First come named moves, each a turn or a mirror, each shown by rows before and after it. For each pair of rows after them, which moves, in which order, take the first row to the second? The first pair is done for you.
K (before -> after):
[ -8  14  16 -23 -33  -4  21  -7 -10  22 -25   6  -4 -30 -16  -2  10 -15]  ->  [-27  -5  -5   0 -23   4  27  -2  -4  18 -37   9   7 -18 -24   5  25 -16]
[ 10  11 -21  15   2 -10 -28  16  -5   4  17  10  -4  17  -2 -21   2   0]  ->  [ 11  13 -19  15   2 -10 -27  15  -7   4  19   9  -4  15  -2 -20   2  -2]
[-17   3  19 -29  -3   3  -9  12 -29  19  -8   5 -18   8   0 -12  -6  19]  ->  [-37 -14  -4  -6   6   8  -5  18 -23  14 -19   9  -9  21  -5  -7   8  16]
[ -5   5  -9   1  -4  -6  -8   4  -2  -8  -7   2 -13  10  -2 -17 -18  19]  ->  [ -8   0 -13   5  -1  -5  -7   6   1  -7  -5   2 -11  13  -2 -17 -16  17]
J (before -> after):
[  6   1 -15  -6   0  -3  -5 -14  -4  -7   2  -2  -3  -1   7   6   2   0]  ->  [  4   0 -10  -2   3  -7  -4 -16   1 -10  -1   0  -2  -1   8   6   1  -2]
[ 19  26 -24   8  -8  -1 -15  -2  25  -3   8  -7  -2   4   5  -3 -15   1]  ->  [  7  14 -27  19   1  -7 -11  -3  34  -8  -2  -8   5   8   0   3 -10  -2]
[ -3  15 -15 -18 -27  23  -9   4 -19   9  20   9 -17  -9  -5  -5  -3  -1]  ->  [  1   0  32   4  13 -24  -8  -7  32 -10   1  -4 -13 -16   4  10  -9  -2]
R (before -> after):
[ -8 -12 -15   0 -12   0  18  -2   1  -2  -4   4   4  -3   9  17   8  -6]  ->  [ -9 -11 -14   0 -13   2  18  -1   3   0  -3   4   5  -1  10  14   7  -4]
[ 18  33  14   3  -4 -22 -32  12  15 -20  21  -2 -24  -4   4   3 -24  -1]  ->  [ 14  32  31 -10  -2 -28 -22   8  16 -17  16  -7 -25 -10  10   7 -19  -1]
[-11 -10   4 -10  11  -8   2  -5  -4   4 -16  -7 -22  10   1  -2   2  10]  ->  [-11 -10  -9  -3  13  -3  -4   1 -10   2 -12  -6 -21  14  -1  -5   1  11]
Pairs:
Between the rows of a pair lie two moves.
[ -8 -28 -22  16  16  11   7  -6   5   1   4  -4  22   3  16   7  14  -6]  ->  [ 11 -18  16  10  23 -12  -4 -15  21  -4   6 -11  13  -7  25   3   1  -3] => J J
[ -8   2 -25  12   9  17 -10  12  -7  -5   2   5  -1   3  -6  -3   4   3]  ->  [ -2   1 -16  21  19   6 -15   9   4 -10   0   5  -2   3  -5  -4   0   5] => J K
[  2 -10 -19  17   4  -4   9  -3   4 -12   6  10  12  -9   2   9   5 -19]  ->  [ 16  -3   2  11   9 -18   4  -7  13 -14   8   7   7 -15   6   6  -3 -15] => J J
[ -9  -9 -24  14   0  -6  22  10 -11   7  -5  11   8   0  -1   9   0 -13]  ->  [  0  -9   5  17  12 -26  18   2   8  -1  -8   5   2  -9   6  10  -8 -12] => J J
[ -4  -2 -24  -4 -10   6  -3  20 -17  18   1   9  -8   4 -20  -4   5   8]  ->  [ -7 -14  -6  19  18 -15  -8  18  14   4 -14   3  -5   4 -18   5   6   8] => J K
[ -8  -5 -11  -1  -2  -4  20  -7   7  -1   2   5   9  -5   9  10   6 -17]  ->  [  0   0   5  -2   2 -12  13  -9  11  -4   3   2   6  -8  12   9   2 -15] => J J
[  3   1   4  11   9 -13  -6  -5  17  -9   1  -3   3  -1  -1   3  -2  -7]  ->  [ 14  13   3  -2  -4  -6 -10  -7   1  -4  11  -3  -6  -4  -1  -4  -8  -4] => J J
[-22 -13  -9  -8   4  22   5  10 -17  14 -16   3 -18  25  -1 -14  10  31]  ->  [-25 -25   9   6  23   2   6   5   5   4 -30   0 -13  24   2  -7   9  31] => J J
[ 13  17   1   0  10 -19 -17  -8  14   6  17  -3  -2 -11  10  19 -17  -3]  ->  [ 11  20 -20  -7  -6   4 -15  -2  -8  15  25   3  -2  -4   5  13 -13  -3] => J J
[ -9  -8   0   6  17  -8 -15   1  12   2 -19  14  -9   0  16   8  -1  -1]  ->  [ -4   5 -13 -12  -4  10 -18   1 -13  12  -6  18 -14   1  13  -4  -3   0] => J K
[ 33  14 -10   6  -7  -8  -5  -1   2  -9  44  -6   4  -4  10   4  -7 -33]  ->  [ 20   8 -30  12 -11   4   1   5  -2  -6  42  -1  11   2   4   6   3 -35] => J J
[ -3   7  -2  -7 -31  13  12  -2 -18   5   8  -2   8 -10   6   1  13   3]  ->  [-10  -9  13  19  -3  -7  10  -2  14 -11 -12  -6  15  -3   8  11  19  -2] => J K
[ 13  -1  40 -28 -11 -18  20 -24  13  -4   5 -13  -5 -19  14   7 -13 -10]  ->  [  5  -3  26 -37 -23  -4  32 -20  -2   5   7 -12   3 -15  12  10  -3 -17] => J K
[-21 -10 -30  -3 -12  16   4   5 -16   0  -5   9 -10  17  -8  -6  11  -1]  ->  [ -3 -11  25  -4  12 -25  -1 -13  20 -10 -18  -3 -15  -1   6   3  -3  -3] => K J
[ 16 -14 -10  12 -21  -1 -14   8  -5  -8  20   0 -16  11   2 -16 -12   5]  ->  [ 16 -19   7  18  -8 -16 -13   4  12 -12  10  -5 -14   8   7 -11 -15   3] => J K
[  0  12  12   3  -4 -16 -11  -8  12  -1  21  -1   3  13  -1  -7  -1 -13]  ->  [  0  15  -1  -3 -13  -3  -8  -5   0   4  28   3   4  16  -4  -9   2 -16] => J J
[ -7  -6   8  22  18  -6  -7   7  16 -11 -17   3  -2  12  -3   9   9  17]  ->  [  2  14 -11  -1 -12  19 -13  11 -20   2   3   7 -12  13  -5  -6   1  23] => J K
[ -3  32  20   9   4   5  -7  14  11 -11   0   6  -3  14  10   2 -20  -5]  ->  [ -7  35   7   3  -5  20  -7  22  -2  -6   5   7  -4  16   9   0 -15  -6] => J J
[-10 -15   5   6  16  -2   3  -9   8 -10 -15 -10  14   1  10  10 -12  -1]  ->  [-17 -16 -16   0   5  14   9  -4  -7  -2 -10  -6  20   5   8  10  -8  -5] => K J
[ -9  -8   2  -5 -13   4  15 -10  -5  19   1   0  20   0   4  11   6 -10]  ->  [ -6 -11  14  -2  -6  -5  15 -12   5  13  -6  -2  19  -4   6  14   2  -8] => J J
[-12  -8 -21  22   4  -2  -2   0  -4   2   1  -3  21   6  18  12  22 -15]  ->  [  3  -1  11  18  13 -27  -9  -9  12  -1   0 -10  14  -3  27   9   9 -11] => J J
[ 14  -1  28 -15  12 -41 -14   3   1 -13 -19  -1  -9 -23   9 -11 -22   2]  ->  [ 13  12 -11 -32 -18  -4 -13  11 -39   1   1   9 -14 -18   2 -24 -20   4] => J J
[  8   6   3  -9  -6  -8 -15  -6 -13  -2   0  -1   3   1  -1  -6   5  11]  ->  [ -2  -2 -10  -5  -5   2 -10  -1 -16   0  -2   1   8   6  -6  -4  14   8] => J J
[  4   2 -10  12   1 -13  -4 -10  27  -3  -5  -7   3  -2   3   9   0 -12]  ->  [ -3   1 -30   7  -8   4   3  -5  15   2  -2  -5   6   2  -2   8   6 -15] => K J
[ -4   7 -31   5  -4  25 -11  17 -16  10   2  13 -13  18  -6 -12   4  15]  ->  [-15 -13 -17  31  19   4  -2  17  16  -3 -14   7  -3  18  -8   2  11  11] => J J
[  4  -9   1  24  17 -11  -2  -6  27 -13  -2   0   9   0  -4  12   4  -4]  ->  [ 13   1  29   0  10 -19   2 -16  23  -6  -3  -4   1  -9   4   5  -4   1] => R K
[ -2   1 -24  14  -4  14   4   7  -3  -6  -1   7   6   8  -2  -1   6   1]  ->  [  1  -1 -18  22   6   6  -1   7   6 -11  -2   6   5   6  -2   1   2   4] => J K
[  4  15   1 -26  -7   6   4  -4  -4  19   9   5   5 -20   3   8   5 -17]  ->  [ -8   1 -13 -15  -3  11  11   0  -1  18   1   6  14 -11  -2  16  16 -18] => J J
[-10 -10 -17  13   4  -9  14   6  13  -6  -1   6   1  -2 -11  11  -6  -8]  ->  [ -9   0 -28   5  -8   3   8  10  -4  -1  11   8  -5   0 -15   3  -8  -5] => J K
[  8 -21  26 -13 -13  -6  19 -12  -6  -5  -7 -15 -11 -12  16  20   1 -14]  ->  [ 11 -14  15 -21 -23   5  18 -11 -21   3   2 -11 -12  -9  13  15   1 -13] => J J
[  6   4 -20  16  -4   3  -8   2   2  -4  18   0   0  -2  -4  -3  -7 -13]  ->  [ 10   6  10   9   0 -15  -4  -8  14  -5  12  -7   0 -11   1  -1 -11 -12] => J R
[ -4  21 -25 -15 -14   5 -12  20 -17  10  10  -1 -16   5   5  -7 -10  21]  ->  [  5  21   6  -6   5 -23 -17  14   8  -3   1  -7 -21  -1  13  -3 -19  23] => K J
[ 13  14   4   3 -15  -7  -7  -4 -11  -6  14  -5  17 -13  17   6  -6 -16]  ->  [ 12   8   9   5  -9 -14  -2  -5  -1 -10   7  -7  23 -13  19  11  -3 -18] => J K
[  2  -8 -18   8 -19   1   2   3  -1 -15  15   6  12  -6  -3   5  -2  -9]  ->  [ 11  -2   2  -8 -24  -6   6  -5  -1  -8  16   3   9 -15   3   4  -8  -9] => K R
[ 20   5  26 -13  -4 -10  -1 -12   3 -10   1  -9 -14 -15  17   2  -6   5]  ->  [ 11   7  -6 -20 -21  19   4  -3 -23   0   9  -5 -12  -6   7  -3   3   4] => J J
[ -7  -6 -12  12   2   0   0   2   3  -2  -7  -4   7   0  -3  12   9  -7]  ->  [  5   1   9   6   5 -11  -7  -4  10  -6  -5  -7   1  -6   2   8  -1  -3] => J J
[ 15   6  -9  10  10 -10 -12  -3  22 -16  -3   0   8  -3   5  -2   3  -1]  ->  [ 22  18 -10   0   0  -6 -19  -6  10  -9   6   1   3  -4   5  -6   0   3] => J J
[  4  -6 -10  20  19  -7  -6  13  29   2  14  -1   8  21  -1  23   1 -13]  ->  [ 19   5  23  -5  10 -17  -2   1  30   7  17  -7   2   8   8  22  -9 -12] => R K
[ -5   8   9 -15 -14   3  -4  -8  -4   4   8   6  -3  -3  16   3   1 -18]  ->  [-14   1  -4  -9 -14  10   0  -3  -6   5   2   7   3   4  12   9   9 -20] => J J
[ -1  -9  37 -17   0 -18  14  -2 -14  12 -15  -2 -22   0   9  -7  -5  20]  ->  [ -8  -7  13 -24 -11   0  16   4 -34  21  -9   5 -22   4   3 -10   0  17] => J J
[  5  17   1 -19 -17  15  -2  -5 -13  10  11   1  -8  -5  -2  -5   0  -1]  ->  [ 11  20  16 -14  -7   0 -12 -10  -2   6  10  -1 -15  -9   2  -8  -8   3] => K J
[ 23  14  -5  17  17 -13 -22  -1  16 -18  16  -2  -3 -10   8   8 -11  -7]  ->  [  9   9 -38  19   8  11 -15   7   1 -14  18   5   1   2  -2   9   0  -9] => K J
[ 10   7 -12  19 -24   3  -8   1  -8   1  15  -7   7  -2   9 -13 -11   9]  ->  [ -3  -5 -18  32 -20   4  -2   3  -3  -1   6  -6  15   3   5  -7  -4   6] => J J
[ 9  3 12 23 18 -3 -4  3 18 -4  1  3 14 -1  7  0 -5 -6]  ->  [ 21  16  12   5   3   6 -10   2   3   1  13   2   5  -5   9  -8 -12  -5] => J J
[  5   0  40 -18   7  -7   7  -8   2   1 -12  -8 -10  -7   8  -4  -4  16]  ->  [ -9   1  -7 -17 -10  26   7   3 -28   9  -2   3  -7   6  -2 -10   4  20] => K J
[  6  -3   1  18   8 -12 -15  -4   7 -10   3   4  -2  -1   3   3  -8   1]  ->  [ 12   8  -5   5  -3  -6 -17  -4  -2  -4  11   6  -9  -2   4  -5 -13   2] => J J
[  0  11   2   1  -7  21 -26  13 -16  12  -9   0 -23  15 -16 -20  -6  25]  ->  [  4   7  23  12  10   3 -30   8   5   1 -16  -5 -24  11 -11 -16 -10  24] => K J
[-12  -7  -5  11   3  -9  14   1  15 -10 -10  -4   7 -15  -2  20   8  -2]  ->  [ -8   6 -23  -4 -16  14   6   4 -13   0   7   0   0 -15  -6  10   6   1] => J K
[ 21  23 -12  -5  14   3  -8  -3 -19  -3  19  10 -11   5  -2 -23   2  -8]  ->  [ 25  20   0   4  26 -10 -13  -5  -7  -7  13   6 -13   3  -2 -22  -2  -5] => K J
[ 16   9  24  -4   7  -5 -22  -3   2  -3  -3   2 -27  -1   3 -20 -17  21]  ->  [  2   6 -14   6  -2  22 -19   7 -17   0   1   9 -22  13  -5 -21  -6  23] => K J
[  7  11  -9  -3 -10   1  -9 -15 -14   8   1   4  -6  -8  -3   1  12   8]  ->  [  9  11   1   1  -1  -8 -12 -18  -4   4   0   2  -9  -9   1   2   7   9] => K J
[-15 -10  -2  -6  -5  13   9   4 -18   3 -16  -2  -7  -2  -7  -2  13   9]  ->  [  2   7  -2 -14 -13  11  -5   2 -24   6  -2  -1 -12 -11  -4 -10   1   9] => R K
[ 21   8  12   0  -4 -19  -4 -11  14  -8  13  -9   1 -13   7   9  -6 -15]  ->  [  1 -12   8  12   8 -18   9  -8  22  -8  -7 -10  12  -6   2  19   7 -16] => K R
[ -9 -14 -22  30  33  20 -25  20   2 -13 -12   4  -9  35 -21 -18  -7  25]  ->  [  5   2 -21  15  23  22 -34  16  -9 -10   1   4 -18  32 -20 -28 -16  30] => J K
[-13  -5   2 -16  -1  12  10   4 -10   5 -21  -6   2   5  -3  -1   5  12]  ->  [  0   6  -2 -20  -8  15  -3   5 -17   7  -8  -4  -7   3  -4  -9  -5  14] => R K
[  5   2   0   4   8  24   6   0 -14   6 -14  -2  -7   7  -3  -3  11   3]  ->  [ 13   9  -3   6   4  23  -2  -1 -16  10  -5  -1 -11   4  -3  -5   7   2] => K R
[ 18   1  48 -15  16 -27   1  -8  22   5  -7 -16  -8 -22   2   3  -2   0]  ->  [ 20  20  12 -42 -20   8  -1  -1 -22  22  16 -10 -13 -19  -5 -13  -2   3] => J J
[ -8 -11 -16   1   1   0  33  -9   6   4  -3  -7  29   1   4  21  13 -25]  ->  [  6  -2  17  -5   7 -22  23 -18  20   1  -2 -11  19 -12  12  20   1 -21] => J J
[  5  11  16 -15  10   2   6 -11 -12   5 -11   5   5  -4  -5 -21 -10   9]  ->  [ -8   6  -2 -10   7  15  11  -6 -21   9  -9  10  11   1  -9 -22  -3   7] => J J
[ -4  -6  10 -37 -20  -1  18   1 -19  -8 -18  -6  -5   3   2   4  -1   4]  ->  [-13 -14   3 -29 -15   3  21   4 -17 -10 -21  -3   0   6  -1   9   6   2] => J J
[ 34  20 -26   8 -10  26 -12  11   1  -3  25   1  -6   9 -10  -2 -11  -4]  ->  [ 41  15   2  17   9   0 -19   5  25 -14  18  -3  -8   2  -5   1 -16  -1] => K J
[ 14  13 -21   1 -11  13   7   8 -14   0  24   3  10  -9   8  -5  -7  -7]  ->  [ -3  -4 -26  21   4   9  16  10   1  -6  11   4  20  -1   6   7   6 -10] => J J
[ 12  -9   3  23   8 -11 -16  -3  30 -30   2   9   0   3 -13  20   9   8]  ->  [ 32  14  13  -2  -4 -10 -30  -9  15 -23  16   7 -12  -5  -9   6  -6  14] => J J
[ -8  -5  -2  20   5  -3   0  -1  10  -3  -7   8  13   5 -10   3  12 -11]  ->  [  6   7  19  10   3 -15  -9  -8  14  -4  -4   5   0  -4  -2  -1  -1  -9] => J J
[ -5   6 -15   1   1  11 -22   8 -10  -1  -7   6 -12  16  -4 -11   2  17]  ->  [ -2   1   9   7  18  -8 -23  -1  11  -9 -15   3 -11  12   2  -7  -2  15] => K J
[ 10   9  12 -29 -23   4   7  -9  -7  11  10  -2  -3 -10   6  -4  -3  -6]  ->  [-10  -7 -13 -14 -21  18  19   0 -11  12   2   1   9   2  -2   3  13 -10] => J J
[ -9  -5 -24  -2 -12  -2  -6   9 -20 -17  -3   0  -4   4  -3  -5  -8  10]  ->  [  1  -8   5   0   2 -25  -9   0   2 -26  -9  -6  -6  -3   4   0 -14   7] => K J
[  3   4 -30  -6  -6   7  -1  10  -2  13  10   8  20  -4 -10  -6   2 -16]  ->  [ -6 -10 -17   8  13  -9   2   6  18   6  -2   3  26  -3  -9   2   6 -19] => J J
[ 22  14   0  13  -8  -7 -10  -4   1  -1  31   0   4  -8   8   4 -13 -16]  ->  [ 18  10 -14  17  -9   0 -12   0   0  -2  30   2   6  -5   4   4 -10 -16] => K J
[ 17   0   8  14  16 -12  -5   5  27 -15   1  -4 -10   6   5   2 -11   4]  ->  [ 25  17  -6 -11 -12   9  -4   6  -2   1  16   1 -15   3   2  -7 -15   4] => J K
[ 17  10 -19   5  -9   3 -19   7   3 -18  16  -4  -1   3  -3   7  -5  -6]  ->  [ 17   4  10   4   0 -15  -9  -1  18 -22   4 -10   4  -5   3  16  -5 -11] => J R
[-15 -17   7  -2   3  -3  27  -9  10   5 -19  -3  14  -5   0  20  14  -7]  ->  [ -3   5 -14 -22 -24  22  12  -3 -24  16   2   2   2  -3  -2   1   6   1] => J R
[  4 -19   8  -6  -2  -6  19  -2   1  10  -7   1   2 -16   2  15   4  -3]  ->  [ 10 -13  11 -11  -5  -5  16  -4  -3  12  -2   1  -4 -17   4  14   0   1] => J J
[ 19  -1   7  17  17   6 -38   1   4 -15  -2   1 -23  13  -9 -16 -10  27]  ->  [  8 -11 -12  23  15  17 -33   7  -2 -14  -5   4 -16  20 -13 -13   0  26] => K J
[-19 -11 -11  -6  15  28  -9  19 -12   8 -22  14  -7  14 -10  -3   7  36]  ->  [ -7 -13  28  -6  32  -1  -8   7  15   1 -30   7  -8   1   0   3   0  37] => K J
[-10 -15  17  -7   5  -6  11  -2   8   5 -17  -6   2   1   5  -3   4  15]  ->  [-15 -13  -9   6   4   7  -3   8  -2   4 -13   0  -1  13   0 -10   5  20] => R R
[ 10  12  -5   3  -4  -2 -14  -4  -3   3  15   3  -7  -5   0  -2 -11 -10]  ->  [  0   2 -20  10  -5   4  -7   1  -6   4  13   5   0   1  -5   0  -3 -12] => J J
[ -6  13   0  -7 -19  -1  16   7   5   2   8   1  25  -1  -7   8   7 -21]  ->  [ -9   7   0   3 -10  -5  15   6  14  -1   4   0  27   0  -7  11   7 -19] => J K
[-15 -22  20 -13   8   0  19   1  10   3 -34 -11   0   5   4   9  11   6]  ->  [-22 -18 -20   4   8  21   1  16  -5  -1 -26  -2  -5  20  -7  -3  10  15] => R R
[ -8 -18  17  10  13 -19   9 -14  23  -6 -13  -9  14  -5   4  17   8 -13]  ->  [ 16  14  32 -16  -6 -17  -6 -18   5   2   6 -10  -8 -16  11   0 -12  -6] => J J
[-10  -7  12 -18 -15   4  17  -7 -11  14 -12  -6   3   1   2   3   8  -1]  ->  [-14 -15  14  -6  -4   0  19  -7  -2   9 -18  -8   8   6  -1   6  12   0] => J K
[  1  -4  18   1   9 -12   1  -5   8   1  -5  -2  -6  -3   6   2  -1   6]  ->  [ -9  -6 -13  -1  -4  11   8   3 -12   8   1   1  -2   6   0   0   7   4] => K J
[ -9   2   2 -24 -18  12  20  -2 -14  10  -7  -3   2  -2  -3  -1   7  -4]  ->  [-17 -13  11  -1   6  -2  21  -2  10   0 -21  -7   9   1  -2  10  11  -7] => J K
[-6  3  9  6  8 -7  5  1  1  4 -4  1  3 -1  2  5 -3  3]  ->  [-1  9 10 -1  3 -5  2 -3 -6  6 -1  3 -3 -2  2  2 -7  4] => J J
[ 13   8 -26  23 -14   1  -6  15   4  -6  20  13 -13 -10  -7   0  -3  -7]  ->  [  8  -3 -23  33  -4  -5  -1  16  13 -10  14  13  -7  -8  -6   7   2 -10] => J J
[ -5   3 -12 -14 -17  20  10  -1 -18  11   6  -1   1   3   0  -1   6  -6]  ->  [-13 -15   6  13  13  -6  11  -4  15  -6 -14  -2   9   5   3  10   7  -7] => J K
[ -6 -21 -21  19  28   0  18  20  -6 -14 -20   6  -7   8  -9   0  23   0]  ->  [ -2 -24   3  13  31 -16  24  12   3 -16 -25   0  -4  -2  -1   8  20  -2] => K J
[ -1   0 -16  23   6  14 -27  12   0  -5   2  -8 -14  18 -10 -19 -11  24]  ->  [  1  -6   2  29  19  -2 -25   6  16  -8  -7  -9 -14  17  -4 -11 -11  22] => K J
